A: 3 groups of rows, each row roughly a mix of its group's hidden directions:
A (107 x 10):
0.171,-2.475,3.450,3.828,0.488,2.381,3.892,-0.157,0.879,0.953
-2.401,-3.173,-0.896,1.091,-1.539,0.201,-2.344,-2.519,4.264,2.283
2.121,3.887,1.583,2.498,-0.352,-0.312,0.598,4.807,-1.752,0.603
-1.434,1.831,2.347,1.315,0.154,4.623,2.993,-1.673,-0.549,-3.062
-1.457,-3.778,-1.670,1.900,-3.175,0.785,-0.204,-2.921,3.288,1.612
-0.114,4.536,3.346,3.063,2.068,-0.230,-1.034,2.718,-0.381,1.171
1.861,-1.481,-2.307,-6.148,-0.454,0.031,-0.608,-1.306,-0.950,-1.873
1.392,3.727,1.707,-2.798,1.502,0.624,1.558,1.875,-3.910,-2.241
1.730,1.267,-0.584,-4.917,-1.065,2.287,1.394,-2.203,-2.588,2.549
-2.543,-3.120,-1.093,0.042,-1.209,0.475,-1.987,-2.824,4.599,1.819
-3.408,1.675,-1.039,-1.094,1.824,1.438,1.594,-5.174,-0.502,-1.954
-2.476,5.715,1.413,2.060,1.755,0.608,0.070,-0.740,0.806,2.407
0.988,0.249,3.230,2.570,0.049,3.762,4.611,1.369,-0.330,0.003
-2.313,-0.443,-1.100,4.984,-2.624,0.464,-0.720,-0.421,3.946,0.714
-1.467,-4.548,-2.233,1.216,-1.043,0.561,-0.984,-2.977,2.973,-2.470
2.725,3.572,1.614,-2.032,1.378,-1.503,0.690,3.162,-2.768,2.503
-2.154,0.028,0.439,1.316,-0.082,0.759,-0.304,5.842,-0.166,-3.751
0.834,-6.251,-1.167,-1.815,-2.054,0.092,-0.978,-0.260,1.730,-1.676
-2.293,-0.074,1.284,4.265,0.790,-1.771,-0.769,3.593,2.147,-2.916
-0.847,-1.473,-1.866,-3.266,0.882,0.413,-1.958,-5.451,0.459,-1.931
0.196,3.345,2.625,1.648,2.470,-2.573,-1.840,3.450,-2.526,0.499
3.168,2.175,2.249,-0.082,0.935,-1.437,-0.060,4.404,-3.251,1.652
-1.894,-2.918,-1.019,3.467,-0.725,-1.266,-2.284,-0.638,4.299,2.018
-2.399,-2.763,-0.721,1.574,-4.145,0.652,-1.344,-1.114,2.925,3.143
-0.349,-3.120,-1.757,1.406,-2.368,0.817,-0.546,-3.287,2.196,4.284
1.713,2.911,0.737,-3.909,2.263,-0.473,1.478,0.305,-4.471,0.794
-0.349,-1.711,2.144,-0.376,0.125,4.496,3.746,-2.700,0.149,-2.470
-0.177,-3.747,-2.255,1.135,-3.470,3.550,2.926,-0.318,0.291,-1.279
-3.415,0.288,-2.570,3.202,-0.191,1.466,0.672,-4.187,1.140,-2.324
-0.099,-3.648,-0.085,-2.688,0.658,2.253,1.035,-4.915,0.742,-1.908
2.800,2.343,-0.214,-3.624,-0.212,1.779,2.535,1.089,-4.208,-0.659
4.076,-1.217,0.635,0.731,-0.455,-1.704,0.976,4.726,-2.249,-2.234
4.180,1.049,0.590,0.645,-0.411,-1.485,1.108,4.862,-2.968,-0.309
1.079,2.803,-1.897,-1.831,-1.379,-2.854,-1.923,4.839,-1.504,0.295
-0.995,-3.704,-2.047,3.202,-2.565,-0.334,-0.734,-0.884,3.729,2.098
2.227,3.215,1.823,2.838,0.337,-0.036,0.310,4.940,-1.675,-1.176
-1.980,-4.540,-2.265,0.079,-1.462,0.909,-0.339,-3.408,2.500,-2.204
0.865,3.999,2.215,0.635,1.804,-2.196,-1.599,3.531,-2.723,1.704
-3.069,1.063,-0.746,-0.312,0.682,2.164,-1.582,-5.463,0.933,-2.432
2.366,-0.569,1.774,-1.451,-0.507,4.457,4.695,1.066,-0.917,-0.399
-3.009,-2.699,-0.905,-0.424,-1.470,0.841,-1.414,-3.215,4.387,1.920
0.776,2.009,1.189,-1.994,1.652,0.811,1.963,2.009,-3.159,-4.918
-0.307,0.278,0.217,0.599,0.990,-3.086,-3.246,-2.718,2.643,4.414
1.283,1.592,-2.905,2.177,0.358,-0.708,3.601,-0.264,-1.840,-4.589
1.957,-4.398,-3.462,0.133,-2.279,-0.659,1.606,-0.347,-0.558,-3.414
-2.018,0.135,0.946,0.352,2.008,3.226,0.796,-4.377,1.096,-3.864
-0.173,-3.418,0.792,-1.477,0.890,3.155,2.016,-4.770,1.029,-1.525
1.435,-5.002,0.354,-1.358,-0.224,1.848,2.067,-3.387,1.241,2.382
2.062,-5.062,-0.389,-4.405,-1.544,0.128,-1.171,1.121,0.940,-0.357
-1.762,0.281,-0.466,3.942,0.595,-4.185,-3.010,1.956,1.393,1.957
-2.825,-3.082,-2.059,0.076,0.004,1.152,-0.698,-4.776,2.425,-1.801
0.303,-1.645,-2.757,-1.130,0.288,-4.746,-4.038,0.012,0.796,2.063
0.186,-3.737,-2.056,1.615,-0.727,0.014,-0.226,-4.491,2.762,2.503
-0.502,2.242,2.152,1.405,1.085,4.843,3.188,-1.186,-0.334,-2.699
-2.821,4.489,-0.128,-1.892,1.979,1.763,1.412,-3.605,-1.273,0.369
-0.162,6.095,1.343,1.384,2.251,-0.458,0.808,0.482,-2.232,1.853
0.072,3.248,2.040,-0.724,1.634,-1.172,0.264,3.987,-1.939,-4.058
0.597,-3.806,1.242,-1.533,-0.108,3.646,3.113,-3.613,0.536,-0.638
-0.138,1.354,1.243,1.803,4.177,-4.365,-3.055,0.285,1.607,-0.574
2.326,0.380,2.208,0.161,-1.646,3.019,4.443,3.198,-1.547,0.910
-2.037,-4.246,-1.799,2.137,-1.684,0.543,-0.990,-2.322,3.558,-1.825
3.082,2.970,0.664,-0.488,4.278,-0.880,1.732,1.050,-2.859,-2.264
-0.372,-1.057,-0.681,-1.740,-3.538,4.781,3.154,0.513,-2.225,-0.439
-0.196,-3.204,1.263,-1.472,0.379,3.665,2.747,-3.993,0.542,-2.010
-1.832,-2.165,-0.333,3.871,0.521,-2.024,-2.854,-0.690,3.666,2.431
0.698,0.284,2.904,1.268,0.566,4.530,4.544,0.113,-0.499,-1.764
-3.856,0.723,-1.410,-0.015,1.254,1.883,0.601,-5.246,1.089,-1.975
0.664,0.176,2.738,1.421,-2.727,3.344,4.364,2.143,-1.233,1.309
-2.402,-3.488,-1.047,3.228,-1.778,-0.694,-1.383,-0.905,4.370,0.743
0.591,2.566,1.819,3.800,0.184,-0.942,1.296,5.185,-0.743,0.870
-1.627,1.553,1.639,2.336,1.797,-1.407,-0.926,5.066,0.488,-3.210
-3.620,3.864,2.547,0.004,2.387,1.182,-1.101,-2.457,1.285,2.225
-0.926,6.156,0.568,2.341,1.820,-0.165,1.202,-0.241,-2.075,1.327
1.279,1.366,-3.154,-5.000,-1.158,-1.976,-2.426,1.868,-1.300,-0.846
2.011,0.002,3.103,-1.007,0.715,-0.663,-3.154,3.907,0.238,3.816
-0.170,-4.308,-2.447,1.733,-1.412,1.302,1.398,-3.582,3.024,-0.518
2.000,3.942,2.826,-1.101,1.254,-0.694,0.352,3.471,-2.726,2.252
-1.712,0.423,1.631,2.784,2.030,-1.608,-1.181,4.097,-0.055,-4.131
-3.522,-1.904,-1.944,-0.374,-0.807,1.502,0.202,-4.788,2.943,-0.992
2.243,3.301,1.020,-3.194,1.088,1.134,2.289,0.850,-4.265,-1.296
-0.260,1.130,2.530,0.828,0.042,4.925,3.993,-0.480,-0.725,-2.466
-0.104,1.087,2.631,0.977,0.688,4.809,3.826,-0.996,-0.515,-2.629
-1.045,0.620,-3.213,-2.240,0.124,-3.720,-4.818,-1.234,0.247,-0.077
0.798,-1.462,1.083,-2.409,-0.265,4.790,3.333,-2.871,-0.324,-1.803
-0.635,-1.527,-3.078,-1.745,0.114,-3.941,-4.476,-1.356,1.059,1.295
1.744,1.689,0.261,-3.591,-0.777,2.534,2.861,0.594,-3.934,-2.361
-2.274,-2.094,0.190,4.043,0.890,-2.121,-2.712,-0.689,3.870,1.201
1.536,2.698,0.725,-0.554,1.532,1.564,2.107,4.213,-3.988,-1.456
0.721,4.507,2.202,-1.688,1.049,-1.065,-0.881,3.757,-3.061,0.667
2.073,-4.761,0.101,0.264,0.075,-0.839,0.603,-1.668,1.340,4.773
1.452,4.327,1.800,-3.026,2.723,-1.576,-0.584,1.852,-2.578,-1.391
-1.215,5.758,2.233,0.279,2.759,0.240,0.046,-0.034,-1.659,2.313
-2.470,-0.406,0.998,3.992,1.162,-1.319,-1.185,3.882,1.585,-3.193
-3.662,2.575,1.876,1.948,0.967,0.921,-2.198,-1.724,2.275,3.655
0.103,-0.514,-0.767,-2.216,-4.465,4.058,3.162,-0.037,-1.797,-0.252
3.600,0.932,-0.704,-2.080,0.732,-0.823,2.497,2.366,-3.907,-2.917
3.524,2.209,1.627,0.634,0.485,-1.138,0.946,4.553,-3.440,-0.376
1.418,-4.666,0.153,0.932,0.320,-0.605,0.316,-2.266,1.526,4.772
1.051,1.905,-3.323,2.698,0.497,-1.152,3.521,-0.804,-0.731,-4.156
1.320,-0.981,-3.141,-5.750,-0.334,-1.009,-2.165,-1.624,-0.490,-1.067
-0.409,3.870,2.434,-1.198,0.741,-0.674,-0.745,4.624,-2.807,-1.466
1.438,-0.426,-0.625,-3.103,0.218,-0.312,0.120,-6.250,0.200,1.986
0.318,2.445,-1.777,-0.629,-0.456,-4.002,-2.718,4.645,-0.805,-0.049
3.004,1.115,-0.897,-3.452,-0.229,0.479,0.523,-3.422,-2.350,3.833
-1.905,0.352,-1.162,2.412,-0.110,-4.866,-3.714,1.924,1.052,1.501
0.435,-3.141,-1.671,4.154,1.295,-1.300,-0.358,-3.118,3.147,1.499
3.543,1.945,1.726,0.570,0.773,-1.155,0.134,4.497,-3.674,0.403

one row of each group, then the others: which group is each in?
0.061,-3.177,-2.203,0.209,-1.673,1.221,-0.406,-3.825,1.754,4.280 | V
-1.459,4.492,3.416,2.944,1.113,0.714,-1.285,1.926,-0.591,2.318 | B
-0.736,1.632,-0.958,1.703,-0.638,-4.529,-2.941,4.179,-0.173,1.180 | R

0.363,3.172,1.671,-2.912,2.087,-3.225,-3.497,-0.001,-1.108,2.408 | V
-0.870,-4.079,-1.906,1.239,-1.844,1.771,1.958,-3.221,2.594,-2.331 | V
0.337,1.449,-0.491,1.983,-0.460,-4.334,-1.982,4.595,-0.413,2.208 | R
-0.689,-1.400,-0.570,-2.141,-3.998,4.345,2.657,0.106,-2.274,-1.011 | V
1.767,1.222,-0.814,-4.614,-0.685,1.755,0.858,-3.232,-1.623,3.397 | V
-2.866,-2.779,0.050,2.473,-0.821,0.163,-2.544,-2.215,4.283,1.731 | B
-0.625,-4.083,-2.277,0.986,-2.163,2.041,2.042,-3.076,2.661,-1.642 | V
2.263,2.280,0.059,-4.104,-0.520,1.990,2.737,0.399,-3.667,-1.727 | V
-2.860,3.806,-1.134,4.318,0.542,0.800,1.522,-2.693,-1.154,-1.021 | B
